In the rows, 128 means zero.
Families of rows that turns and mirrors carry onto each other, the same ones carrying the whole set onto itself: the rest of each named row's family, in list order:
5 families of 6 rows:
Nif: [120 110 122 138 124 116 153 112 156 123  77 111 130 106 116  89 125 130
 103 119 143 135]
Rimas: [ 92 133 118 123 139 109 168 149 159 136 134 103 121 118 107 106 101 136
  91 111 119 164]
dibi: [131 125 141 119 109 119 156 140 177 133 121 117 130 126 135 118 129 166
 126 111 104 126]
pipa: [129 109 151 133 139 107 170 130 153 128  99 108 125 123 116 131 136 118
 138 124 137 156]
suti: [123 139 156 117  99 125 159 133 163 136 108 103 145 121 135 133 132 144
 128 107 118 121]
rura: [113 123 141 133 128 136 160 120 172 140 120  85 148 105 132 143 105 159
  98  95 126 137]
Sof: [137 135 148 112 118 121 178 159 171 130 114 105 135 113 141 118 117 139
 122 120 108 119]
Val: [136 117 130 147 125 110 164 121 154 115  95 128 130  99 120  91 139 119
 109 129 132 134]
pidus: [102 137 112 110 128 131 165 139 162 132 136 102 140  91 112 107  97 124
  89 125 115 151]
Faki: [121 125 133 134 114 119 177 122 158 150 141 139 149 138 109  96 118 136
 109 122 113 161]
kime: [ 97 106 154 132 133 130 171 123 172 135 114  96 149 103 115 141 111 165
  99 101 122 135]
kibel: [122 109 148 133 143  98 167 127 137 124 100  98 135 125 117 132 151 134
 125 116 122 153]
Lus: [109 122 108 118 133 122 181 144 159 129 137 108 142  95 126 106 108 126
  75 126 109 153]
voruk: [107 108 126 153 130 112 177 118 143 132 125 138 164 135 109 106 124 148
 106 113 119 157]
karo: [103 120 107 124 137 115 164 138 160 141 136 105 145 103 112  98  95 124
  82 106 110 152]
zogor: [109 115 126 148 124 128 163 112 128 135 128 132 156 126  98 109 113 144
 107 106 112 157]
mak: [120 108 154 127 131  97 161 147 156 116  96  90 129 111 126 123 142 124
 118 128 137 146]
Nomu: [126 111 139 144 122 115 170 118 150 105  92 117 144 108 108  97 122 120
  98 135 144 156]
midep: [124 140 142 115 118 116 160 149 180 136 113 110 131 113 134 142 118 144
 122 111 106 118]
lor: [118 120 118 140 135 129 175 114 144 143 134 132 156 132  97  97 127 139
  93 112 117 153]
Pifu: [134 115 109 138 104 117 170 128 153 117  96 117 139 107 121  95 135 109
 100 126 131 132]
nidok: [122 118 138 128 121 134 158 114 182 149 102  96 157 108 134 127 115 161
  82 114 129 132]
duvi: [116 119 168 136 142 104 162 121 145 123 100  97 129 127 112 131 129 126
 129 116 118 151]
mil: [113 126 117 133 121 120 161 129 137 130 123 129 154 134  99  89 124 126
 106 118 100 162]
moga: [131 133 137 111 109 123 159 152 161 144 120  97 140 105 139 126 120 132
 124 119 103 116]
Rosib: [ 95 127 144 125 114 139 164 126 174 131 116 108 152 103 134 125 100 161
  89 102 119 126]
Seza: [ 93 117 118 118 139 131 172 149 157 144 139  99 152 121 121 110 111 135
  87 116 103 162]
dukef: [135 129 128 138 109 115 180 126 157 115  88 122 139  98 109  98 122 110
 108 131 129 132]
kav: [119 127 147 138 137 108 162 134 151 140  96  89 118 119 128 125 129 111
 118 127 135 167]
nira: [101 109 144 129 129 134 149 123 162 146 115  97 154 100 117 141 123 161
  90  94 122 145]

The rest of the family of dibi: Nif, Rimas, Faki, nidok, kav
The rest of the family of Nomu: suti, mak, mil, Rosib, Seza
The rest of the family of midep: pipa, rura, Val, karo, lor
The rest of the family of kibel: kime, Lus, zogor, moga, dukef

Families of rows that turns and mirrors carry onto each other, the same ones carrying the whole set onto itself: the rest of each named row's family, in list order:
4 families of 8 rows:
laku: [102 135 135 112 118 126 144 116  98 128 148 132 131]
kipim: [ 97 104 111 123 120 140 131 103 126 125 139 108 129]
tef: [135 118 118 149 126 129 128 107 115 134 159 124 116]
tuzo: [132 116 113 142 116 128 127 102 128 134 166 125 120]
Katav: [112 111 129 129 139 117 139 122 126 106 130 142 119]
momur: [140 147 147 126 124 108 137 141 134 142 138 137 129]
faf: [133 111 110 128 121 108 112 124 156 145 137 100 122]
damag: [112 103 134 131 134 104 145 127 128 117 124 140 120]
serin: [ 98 100 110 114 116 128 132 109 133 125 143 100 126]
vado: [134 138 124 115 105 117 127 122 133 156 150  90 143]
zego: [110 105 132 137 128 104 145 128 136 109 129 135 125]
mub: [136 144 123 107 116 131 121 116 123 154 152  97 137]
Kaz: [105 102 107 118 120 126 129 103 126 121 142  95 133]
tiko: [101 111 112 107 110 129 134 102 132 124 129 101 131]
Vebo: [144 114 118 132 126 108 121 128 160 134 132 100 131]
Rif: [120 145 130 109 107 128 118 116 123 151 146  95 143]
fovat: [146 139 147 123 120  98 125 145 129 141 137 127 133]
biv: [145 140 141 137 134 104 132 142 127 138 151 131 132]
sefek: [135 122 118 154 126 123 130 101 121 140 153 129 122]
gubo: [110 129 137  95 116 107 134 139 143 130 120 109 146]
Gem: [106 114 136  94 127 108 130 135 138 126 119 107 143]
zif: [110 132 148 118 120 130 142 124 100 122 140 134 141]
Mave: [107 136 139 107 118 139 142 115 104 127 145 132 135]
gena: [138 111 116 137 124  97 121 130 154 137 134 101 127]
sirib: [132 144 121 114 109 131 117 118 130 147 154  93 142]
dibub: [147 147 146 130 127 108 130 137 125 138 136 133 136]
Fev: [114 133 141 101 128 106 140 143 130 127 114 108 142]
supo: [113 145 129 115 114 135 141 120 102 128 147 131 146]
goza: [133 105 125 128 130  99 125 124 157 134 132 101 116]
bes: [111 127 135  90 118 112 136 142 138 122 127 104 140]
petik: [124  98 128 137 134 111 138 134 133 116 132 140 120]
fusu: [137 129 122 152 114 130 125 114 118 139 158 127 119]

The rest of the family of serin: tef, damag, gubo, Mave, gena, sirib, dibub
The rest of the family of sefek: laku, momur, zego, mub, Kaz, Vebo, bes
The rest of the family of supo: tuzo, Katav, vado, tiko, biv, Fev, goza

